In the rows, 128 means zero.
Rotation paths and how fast each direction turns (degrees a step):
Each turn is a multiple of 5 degrees from 10 to 175, or 0.
Each row of a path follows its step; steps can be skipped.
Path 1:
step 0: [129 132 131 128 134 127 123 127 136 128 133 131 119 126 134 121 131 141
 124 129 120 137 122 123 120 122 114 121 134 130 130 134 129 135 131 127
 124 133 128 123 129 117 129 135 121 134 138 127 123 128 126 125 122 129
 128 121 131 131 122 120 132 135 116 123 134]
step 1: [123 126 123 133 133 123 118 126 129 132 121 132 126 117 133 130 137 131
 126 128 132 134 126 124 115 125 137 125 127 128 127 130 135 127 135 131
 130 137 139 121 126 127 146 122 118 127 128 123 128 133 126 122 125 129
 127 126 134 131 130 121 129 132 139 133 126]
step 2: [129 130 125 127 134 119 124 123 124 127 117 137 141 131 129 134 126 129
 115 127 137 126 120 130 118 133 127 129 130 129 124 125 134 134 123 131
 127 129 135 126 118 126 125 126 129 123 133 132 128 118 118 117 139 133
 130 123 128 136 128 137 126 130 129 129 136]
step 7: [126 131 126 129 133 123 125 127 137 123 117 132 130 120 131 136 136 122
 126 133 134 130 121 130 126 128 126 135 115 132 123 129 130 122 119 127
 121 136 133 131 128 123 125 123 128 123 129 122 120 140 124 125 128 134
 115 130 116 123 132 121 123 131 134 126 135]
step 8: [132 135 133 132 140 128 135 125 135 119 118 127 131 129 132 140 134 136
 118 132 120 128 132 125 126 137 126 127 134 126 126 129 132 129 119 129
 131 125 128 133 130 131 128 126 133 123 129 115 125 125 127 120 131 133
 132 114 118 127 118 131 123 126 124 132 124]
step 9: [131 130 131 147 123 131 127 132 130 137 128 121 126 121 126 133 126 132
 126 130 125 130 124 123 122 136 126 130 133 122 125 138 123 123 125 127
 128 131 121 131 135 126 130 129 125 127 127 129 144 137 129 117 132 135
 137 123 133 130 120 124 122 125 129 116 134]
step 10: [128 135 129 130 124 130 120 137 122 133 130 140 133 121 128 132 130 131
 134 131 122 125 123 131 125 132 133 138 129 126 124 134 135 122 119 143
 133 126 130 140 122 115 130 131 129 126 128 117 136 130 122 133 132 130
 122 131 133 128 135 122 132 125 130 123 133]
step 12: [132 131 129 137 134 123 139 127 133 123 129 128 120 110 128 116 127 127
 123 133 124 134 121 125 123 133 131 120 128 129 129 127 122 122 131 128
 123 135 128 134 129 130 130 132 135 133 137 126 126 126 139 119 134 136
 125 133 132 129 130 117 132 133 131 131 136]
step 14: [142 121 135 120 133 127 129 131 118 129 124 130 131 125 136 145 130 123
 123 120 126 127 130 123 123 134 124 130 130 131 127 134 120 128 130 137
 125 128 125 130 117 135 121 128 131 123 131 125 135 125 129 124 125 130
 138 119 130 129 118 124 130 131 141 127 127]
step 15: [137 135 126 132 134 125 136 125 125 140 136 122 117 120 128 125 134 123
 125 127 129 128 122 124 125 131 127 137 119 130 120 136 124 135 123 134
 134 130 137 129 126 123 114 129 135 122 123 130 137 124 132 126 127 134
 127 136 133 130 122 127 126 123 128 119 132]
step 16: [141 126 130 136 136 127 120 129 126 131 125 131 118 130 128 127 129 140
 138 135 126 131 125 130 130 137 127 133 132 131 128 129 135 127 127 141
 132 126 126 124 125 129 120 124 141 132 124 121 116 132 123 125 121 119
 118 134 129 128 130 120 124 125 122 125 130]
Directions:
[127 128 127 127 127 127 127 127 129 130 128 127 125 124 127 126 128 124
 129 128 125 129 129 127 127 127 128 128 128 128 127 129 128 127 128 127
 129 129 131 127 128 130 129 127 129 128 128 129 131 131 129 129 129 128
 128 128 128 127 128 129 126 129 126 129 131]  125
[127 130 126 128 130 127 130 127 128 128 130 129 126 128 130 130 128 127
 128 129 128 127 127 128 128 128 128 125 131 131 130 125 129 126 129 126
 129 129 128 128 127 128 130 129 126 129 128 129 126 129 127 129 130 125
 125 130 129 128 128 126 129 128 129 126 129]  65
[127 126 127 128 128 129 126 128 131 128 127 131 127 126 128 126 127 128
 129 126 130 128 128 128 129 129 128 125 127 130 127 126 128 129 126 130
 126 129 130 128 129 129 128 130 126 126 131 128 125 128 130 127 129 127
 129 126 128 127 130 127 128 128 128 130 127]  65
[130 128 128 128 131 129 129 128 125 126 127 128 128 130 127 126 128 127
 127 128 129 126 130 128 128 128 129 128 129 128 128 130 127 127 128 126
 130 129 132 129 127 128 128 130 126 128 127 127 127 128 129 127 130 129
 131 127 127 128 128 130 129 127 129 129 130]  115
[125 130 125 128 129 128 130 127 127 129 131 128 127 127 127 128 130 129
 126 128 131 128 130 128 128 128 129 128 128 127 130 128 127 130 126 128
 128 127 128 127 128 128 129 129 128 126 126 126 129 125 127 129 129 128
 129 128 128 129 129 129 125 128 125 128 127]  160
[127 129 127 126 127 127 129 127 128 127 129 128 128 129 130 127 127 129
 125 128 129 129 128 127 129 129 127 128 129 125 129 129 127 128 128 127
 125 128 131 128 126 127 129 127 128 128 129 128 127 129 130 131 126 128
 127 127 128 128 126 124 126 127 131 128 129]  55
[129 129 129 127 130 129 126 127 127 126 129 128 129 128 130 127 128 129
 130 127 126 127 128 128 129 131 130 127 129 128 129 127 129 129 127 128
 127 128 127 128 125 128 129 128 131 130 131 127 130 126 127 129 128 129
 129 127 126 128 129 128 129 130 127 128 131]  175
Path 2:
step 0: [134 128 125 123 127 124 135 126 125 125 136 133 131 127 125 137 130 134
 126 123 121 115 132 133 128 137 128 130 132 124 130 133 123 140 134 123
 127 136 122 124 135 132 132 132 136 130 122 130 136 126 138 124 131 123
 136 129 127 131 136 134 129 122 122 129 135]
step 3: [136 132 128 128 123 126 129 125 125 127 136 125 134 131 126 135 121 124
 122 132 124 129 130 131 133 129 121 135 128 120 125 118 114 127 133 126
 128 126 125 130 129 138 127 126 137 128 115 118 142 130 136 124 129 123
 131 133 118 131 131 130 134 128 125 124 132]
step 4: [129 117 117 134 122 130 135 127 122 121 139 123 125 131 128 128 118 124
 121 122 123 128 119 124 128 130 124 125 129 126 121 130 119 130 123 132
 128 135 121 124 124 131 140 133 130 134 119 125 132 131 126 126 131 125
 139 133 121 126 133 127 132 123 131 121 127]
step 5: [123 128 125 130 121 134 129 127 127 126 136 131 126 124 123 132 124 134
 122 123 130 126 131 123 132 134 130 140 126 120 129 133 123 129 129 129
 121 134 120 136 125 128 131 134 136 127 124 127 137 118 140 127 127 121
 141 136 124 133 130 131 133 128 138 132 127]
step 6: [131 126 128 130 122 136 129 120 122 127 134 127 126 126 128 127 127 127
 123 130 133 126 127 135 126 132 135 145 129 122 133 124 118 126 128 128
 119 124 129 129 123 138 141 131 127 138 119 120 130 131 129 132 119 132
 138 128 121 131 128 126 132 132 130 119 124]
step 8: [128 130 133 128 139 130 127 119 125 125 129 129 138 119 127 137 125 125
 123 128 125 124 123 128 138 132 124 131 128 128 126 125 126 134 128 134
 123 134 123 133 123 137 134 130 126 135 121 116 138 121 131 136 123 123
 139 132 122 123 126 127 137 128 129 132 131]
step 9: [125 122 121 129 132 131 120 117 123 119 125 133 122 128 125 134 122 133
 120 133 121 116 123 130 127 131 131 128 129 125 132 126 124 134 119 125
 121 138 121 129 128 135 143 132 123 133 125 122 126 128 127 129 131 129
 137 130 124 134 131 134 121 125 130 123 130]
step 10: [131 137 131 121 136 123 121 127 120 123 134 133 121 133 126 139 121 137
 124 128 123 124 135 128 128 128 122 140 130 122 131 130 126 136 127 125
 116 129 121 129 128 134 134 137 133 131 121 127 130 120 132 124 122 119
 130 120 120 132 128 130 132 125 127 130 129]
step 12: [119 133 127 128 127 120 128 118 126 122 132 130 118 120 130 133 133 136
 134 129 125 119 137 124 130 128 122 120 126 120 126 126 121 136 128 130
 125 132 119 130 127 141 138 127 129 125 124 128 138 131 136 125 131 122
 132 132 123 130 134 133 127 121 130 124 128]
step 13: [136 132 134 131 127 126 128 121 121 119 133 129 122 133 130 132 128 128
 130 125 128 132 134 139 134 133 123 133 126 123 128 123 122 133 119 129
 125 135 128 121 125 130 135 119 127 135 122 119 138 127 127 129 126 120
 137 133 121 137 132 136 139 123 122 131 125]
step 14: [129 121 125 125 122 121 126 127 131 118 129 123 120 131 119 133 126 135
 125 128 126 128 129 130 128 127 127 130 127 129 127 123 123 130 125 123
 129 140 130 126 130 131 137 131 138 141 119 124 136 138 131 122 134 128
 136 128 117 130 130 137 127 122 140 128 125]
Directions:
[127 129 127 127 127 126 127 128 129 131 128 128 128 126 126 129 129 129
 127 129 126 127 128 127 127 127 127 129 128 127 126 128 131 127 130 126
 127 130 128 128 128 127 129 126 131 126 128 127 129 127 131 126 128 128
 127 129 129 128 128 129 124 127 129 128 127]  155
[129 129 129 125 129 128 128 127 129 127 130 127 128 127 129 127 128 129
 128 129 129 128 129 126 129 126 127 127 126 128 131 127 129 126 130 127
 128 128 127 130 130 130 124 131 129 126 128 130 129 128 127 128 129 127
 129 128 127 128 129 130 128 129 130 128 130]  155
[130 128 129 128 128 127 130 129 129 129 127 129 127 124 132 128 131 129
 128 128 130 129 130 128 127 128 128 129 128 126 128 129 127 129 128 129
 128 127 128 128 129 131 128 125 126 128 130 127 127 128 129 128 126 129
 126 129 128 126 130 128 129 129 129 126 127]  70
Path 3:
step 0: [121 120 127 127 128 134 128 127 125 129 123 127 126 132 134 111 126 133
 128 132 127 116 132 128 130 125 127 132 131 127 138 127 128 122 119 124
 118 126 125 130 131 122 127 129 136 116 121 134 111 135 131 131 132 124
 125 132 132 122 131 127 127 128 129 117 120]
step 1: [132 133 143 124 135 118 128 134 137 128 124 122 116 124 116 126 128 124
 130 126 119 127 126 130 128 127 136 132 132 130 126 118 115 130 131 120
 126 125 131 128 130 131 123 119 123 123 120 120 132 122 124 136 130 119
 125 134 129 124 129 122 124 126 131 123 124]
step 2: [123 120 123 114 127 133 133 130 130 138 129 134 130 124 126 133 119 128
 125 125 119 129 131 120 130 119 131 116 131 136 133 131 127 133 128 130
 122 132 128 130 136 124 137 118 118 124 132 123 133 124 135 118 134 130
 133 126 122 129 127 122 133 118 131 126 125]
step 3: [126 115 132 126 134 128 123 122 127 122 123 126 136 128 125 125 122 118
 129 127 129 116 137 130 121 134 130 134 132 123 129 127 128 122 125 122
 132 138 127 120 130 126 121 133 122 124 134 123 124 140 141 125 139 124
 123 125 133 125 130 120 135 132 128 130 133]
step 4: [126 128 123 132 131 126 132 131 136 130 132 122 113 117 124 131 133 130
 131 127 123 137 131 125 126 134 117 130 130 130 136 131 124 133 125 120
 125 143 126 122 137 127 119 129 127 131 127 115 127 122 127 132 125 128
 121 129 134 124 119 136 128 134 134 127 125]
step 5: [135 117 122 130 127 137 126 123 139 128 137 132 124 123 123 137 130 126
 134 127 126 131 138 122 130 119 129 126 126 119 131 122 130 121 129 128
 132 123 127 131 134 117 137 128 130 118 118 129 123 130 128 127 123 131
 139 119 129 125 121 123 133 122 124 128 118]
step 6: [127 136 125 127 133 131 133 118 133 118 127 131 132 129 115 125 117 130
 135 122 128 128 130 130 128 129 130 133 131 133 121 121 133 128 127 125
 129 128 138 124 122 118 125 123 131 138 123 123 128 128 127 136 140 135
 127 125 132 127 126 118 138 132 125 126 141]
step 8: [127 123 129 124 124 131 127 127 131 130 127 125 126 124 129 137 141 124
 115 128 141 119 135 127 125 130 121 123 132 122 128 119 127 126 124 129
 132 122 134 125 120 120 124 133 134 121 121 125 137 126 123 131 133 127
 131 127 139 120 138 124 131 122 124 135 120]
step 11: [126 129 118 124 118 131 136 136 138 130 136 122 123 140 130 133 133 128
 120 133 131 124 132 131 125 134 127 138 129 126 129 126 135 123 129 127
 133 131 135 130 130 139 124 128 128 127 119 129 134 125 131 139 135 128
 123 130 126 132 136 114 126 128 136 132 136]
step 13: [125 134 129 136 129 126 127 125 126 118 117 131 129 130 131 129 135 121
 125 137 130 127 138 124 127 122 131 121 142 129 126 136 116 124 127 125
 121 117 125 133 127 123 133 128 125 120 121 120 124 130 130 133 120 131
 122 119 134 131 134 121 124 124 132 123 136]
step 15: [128 121 126 141 133 134 132 128 128 135 123 134 134 128 129 130 131 123
 130 131 128 129 130 113 135 134 133 129 129 131 136 127 133 120 129 126
 117 138 130 133 123 130 131 123 126 126 138 134 130 139 121 123 142 122
 129 131 135 125 128 130 124 118 133 124 122]
Directions:
[128 131 128 128 127 127 128 130 128 128 129 130 130 128 128 126 129 127
 125 131 129 127 127 130 127 129 131 127 131 127 131 129 128 126 128 128
 127 128 128 130 127 130 128 129 129 130 127 129 126 127 129 131 129 129
 129 127 126 128 129 129 127 126 128 129 127]  25
[129 128 129 129 130 128 126 130 129 127 127 128 131 127 129 129 131 129
 129 128 129 126 130 127 129 130 127 130 130 128 124 126 127 130 128 127
 130 128 130 130 128 128 127 127 128 129 127 127 127 128 129 130 129 127
 128 127 127 128 129 125 128 129 129 129 129]  145
Path 4:
step 2: [119 138 123 122 134 133 119 134 123 131 129 124 123 134 125 126 132 138
 129 115 126 126 130 131 125 126 134 129 137 120 126 126 127 127 125 128
 129 135 127 131 128 123 124 127 137 125 119 122 127 136 124 123 129 119
 127 127 117 128 128 135 133 120 129 124 115]
step 3: [128 122 125 126 125 133 132 133 123 130 137 124 132 134 127 124 127 136
 127 122 129 135 131 113 133 127 124 129 136 142 125 122 134 121 132 130
 129 137 124 130 122 123 129 124 130 123 129 118 135 129 129 129 144 131
 133 124 130 126 132 134 125 127 135 125 120]
step 5: [127 134 127 120 125 129 123 135 128 127 126 131 125 133 124 122 125 134
 128 122 126 134 122 112 125 126 131 121 129 120 133 117 117 130 126 128
 128 127 129 126 112 127 123 129 129 126 120 120 123 135 132 133 127 126
 124 119 129 133 122 126 127 125 134 139 128]
step 6: [127 128 143 124 121 138 130 122 122 127 121 123 127 134 122 129 125 125
 131 127 124 125 133 114 131 132 129 129 126 136 125 123 126 123 130 128
 131 133 128 130 126 121 127 134 132 131 130 120 135 130 127 127 127 130
 126 128 130 125 135 128 118 112 133 138 137]
step 7: [135 129 137 128 120 120 122 129 122 124 121 135 120 125 130 134 117 129
 137 126 126 126 124 127 133 133 130 134 123 133 128 120 136 129 127 128
 132 129 139 130 133 117 120 132 126 122 125 124 124 135 125 128 127 135
 128 128 132 139 118 129 130 129 137 130 132]
step 9: [125 124 134 126 127 127 131 116 118 130 117 129 130 135 131 126 126 130
 127 121 126 122 129 133 135 130 120 133 123 116 129 128 136 126 130 138
 125 125 128 136 126 123 123 128 134 129 121 123 126 129 129 127 124 136
 123 139 116 123 128 127 119 118 133 127 129]
step 11: [122 122 130 127 133 132 129 128 132 123 135 123 129 132 122 125 129 129
 128 127 124 121 133 134 133 130 131 139 131 119 132 131 135 117 134 128
 135 126 132 133 117 120 122 125 130 140 129 123 120 124 127 127 139 125
 131 127 125 128 121 134 137 127 129 121 118]
step 12: [128 126 128 121 136 125 131 131 129 124 127 129 133 137 131 125 133 133
 129 129 140 129 122 121 135 126 124 131 123 126 127 122 139 127 128 133
 115 128 125 118 116 130 124 126 134 131 120 118 124 124 123 123 135 136
 128 132 122 117 123 132 125 132 129 125 123]
step 14: [125 127 135 124 128 130 121 130 128 125 126 121 128 136 125 125 125 125
 127 135 121 120 121 117 130 121 140 133 125 126 132 127 130 126 136 117
 131 127 123 123 122 125 121 129 139 131 123 131 133 123 127 123 138 131
 118 116 131 134 118 130 129 131 131 129 125]
step 15: [128 126 133 128 128 125 127 138 126 120 114 124 131 130 126 130 124 132
 130 129 133 131 126 120 135 131 129 123 120 138 123 131 132 127 126 119
 130 132 129 113 129 126 123 127 133 130 134 122 123 118 122 122 124 124
 130 121 124 118 127 133 132 122 138 135 130]
step 16: [124 133 130 133 127 122 123 130 123 134 117 128 134 126 142 118 115 125
 123 132 118 128 127 128 128 131 125 130 126 133 137 134 134 127 128 130
 127 118 129 128 124 124 123 133 123 125 131 130 126 126 117 134 131 133
 127 119 129 129 128 130 124 130 140 140 128]
Directions:
[128 130 128 129 127 129 128 128 128 128 129 127 129 126 125 129 128 128
 128 129 129 131 129 126 126 127 127 126 126 128 127 126 130 129 127 128
 128 130 127 128 128 130 131 128 127 131 129 127 130 127 126 127 129 129
 127 128 127 127 128 129 128 130 125 129 130]  160
[127 128 127 126 128 126 129 129 130 128 126 127 125 128 128 127 128 128
 127 129 129 129 128 128 127 132 127 127 128 125 130 128 129 129 129 128
 127 127 129 127 128 129 128 128 127 129 128 127 125 128 130 127 127 128
 130 127 127 125 127 129 129 130 129 130 128]  100
